Some points, one per row:
[ 0.2   0.09  0.18  0.48  0.21 -0.5  -0.24 -0.36  0.2   1.04]
[ 1.19  2.17  0.84 -1.34  0.13  0.99 -0.65 -0.14  0.75 -0.08]
[ 0.27 -1.16  0.31  1.05  0.63 -2.37  0.67 -0.53  1.23  1.04]
[-0.55 -0.6  -0.38  0.33  0.28  0.12  0.2  -0.53 -0.2  -0.74]
[ 0.98  0.73  0.3  -0.18  0.96 -1.   -1.13 -1.34  1.83  1.12]
[ 0.61 -0.19  0.68  1.3   2.05 -2.2   0.16 -0.32  1.89  0.07]
[ 1.39  2.56  0.72 -1.5   0.45  1.06 -2.21 -0.6   0.52  0.43]
[ 1.27  1.62  0.56 -0.02  1.39  0.17 -0.94 -0.6   1.86 -0.58]
[-0.03 -0.79 -0.03  0.81  1.05 -1.26  0.92  0.35  1.02 -0.13]
[ 0.2   1.96  0.88 -1.83 -1.11  1.59 -1.09  0.57 -0.92 -0.6 ]
[ 0.07  0.1  -0.09 -0.05 -0.42  1.08 -0.03  0.44 -0.3   0.09]
[ 1.25  1.86  1.24 -0.72  0.48 -0.52 -0.66 -0.44  1.03 -0.03]
[ 0.24  1.08  0.33 -1.59 -0.42  0.78 -0.68  0.42 -0.65  0.27]
Then 16 other points, each followed by its number:
[-0.35 -1.88 -0.43  2.06  1.2  -1.32  1.4  -0.31  1.   -0.07] 0
[ 0.49  0.64 -0.04 -0.4   0.39  0.06  0.26  0.27  0.4  -0.05] 1
[ 1.12  1.45  1.25 -0.17  0.66 -1.   -1.56 -1.39  1.54  0.72] 2
[ 0.05  0.17  1.14  0.52  1.97 -1.91 -0.02 -0.87  1.74 -0.57] 3
[-0.65 -0.92  0.15  0.49  0.2  -1.36  0.36 -0.41  0.2  -0.14] 4
[-0.36 -2.06 -1.15  1.62  0.21 -1.14  0.94 -0.12  0.66  0.01] 5
[ 1.14  1.05  0.79  0.45  1.09 -0.76 -0.27 -0.35  1.47  0.83] 6
[ 0.16 -0.29 -0.07  0.35  0.91 -1.14 -0.41 -0.89  0.94  0.35] 7
[-0.03 -0.9   0.01  0.81  0.9  -0.94  0.49 -0.05  0.07 -0.42] 8
[-1.46 -2.14 -0.89  0.53 -1.33 -0.52  1.3   0.48 -1.12  0.51] 9
[ 1.51  1.48  0.63 -0.31  0.67 -0.45 -0.93 -1.19  1.8   0.39] 10
[-0.92 -2.   -0.78  1.77 -0.62 -0.16  2.04  0.67 -0.51 -0.97] 11
[-1.11 -2.13 -1.08  0.8  -0.12 -0.97  0.57 -0.5  -0.36  0.35] 12
[-0.57 -0.49 -0.03 -0.4  -0.73  0.09  0.85  0.71 -1.01 -0.2 ] 13
[ 0.66  1.78  0.17 -1.53 -0.45  1.13 -2.21 -1.2  -0.33  0.93] 14
[-0.51 -0.81 -0.75  0.02 -0.48  0.34  0.06  0.16 -0.99 -0.09] 15
Which of these numbered points is nearest to each point below, ignoring the 2 directions in which the first points spread most? Its number follows each.
[-0.78 -1.89 -0.82  1.12 -0.01 -1.27  0.56 -0.65  0.13  0.57] > 12
[ 1.39  2.39  1.24 -0.94  0.3   0.61 -1.25 -0.42  1.01  0.28] > 6
[ 0.27  0.    0.19  0.29  0.19 -0.69 -0.89 -1.82  0.5   1.09] > 14
[-0.71  0.02 -0.63 -1.17 -1.06  2.54  0.88  2.33 -1.73 -0.96] > 1
[ 0.92  0.91  0.87 -0.08  0.98 -0.97 -0.86 -0.82  1.36  0.45] > 4
[-0.05  0.33  0.76 -0.92  0.87 -1.25  0.32  0.28  0.29  0.04] > 13
[-1.36 -0.15 -0.68 -1.39 -2.02  2.27 -1.45 -0.13 -2.54  0.37] > 14
[-0.69 -1.86 -0.93  1.79  0.18 -1.67  0.02 -1.55  0.29  0.98] > 14
[ 1.14  1.58  0.3  -0.74  0.66  0.99 -1.08 -0.37  0.65 -0.27] > 0
[ 0.24 -0.26 -0.06  0.82  1.76 -1.28 -0.17 -0.93  1.37 -0.16] > 8
[ 0.98 -0.87 -0.06  1.66  0.84 -1.91  0.8  -0.59  2.    0.55] > 10
[-0.8   0.72 -0.09 -1.07 -1.42  1.85 -0.19  0.66 -1.33 -0.5 ] > 10
[-1.31 -1.46 -1.26  0.6  -0.8   1.31  1.03  0.97 -1.64 -0.71] > 0
[-0.92 -1.78 -0.48  1.04 -0.23 -1.03  0.59 -0.67 -0.4   0.53] > 12
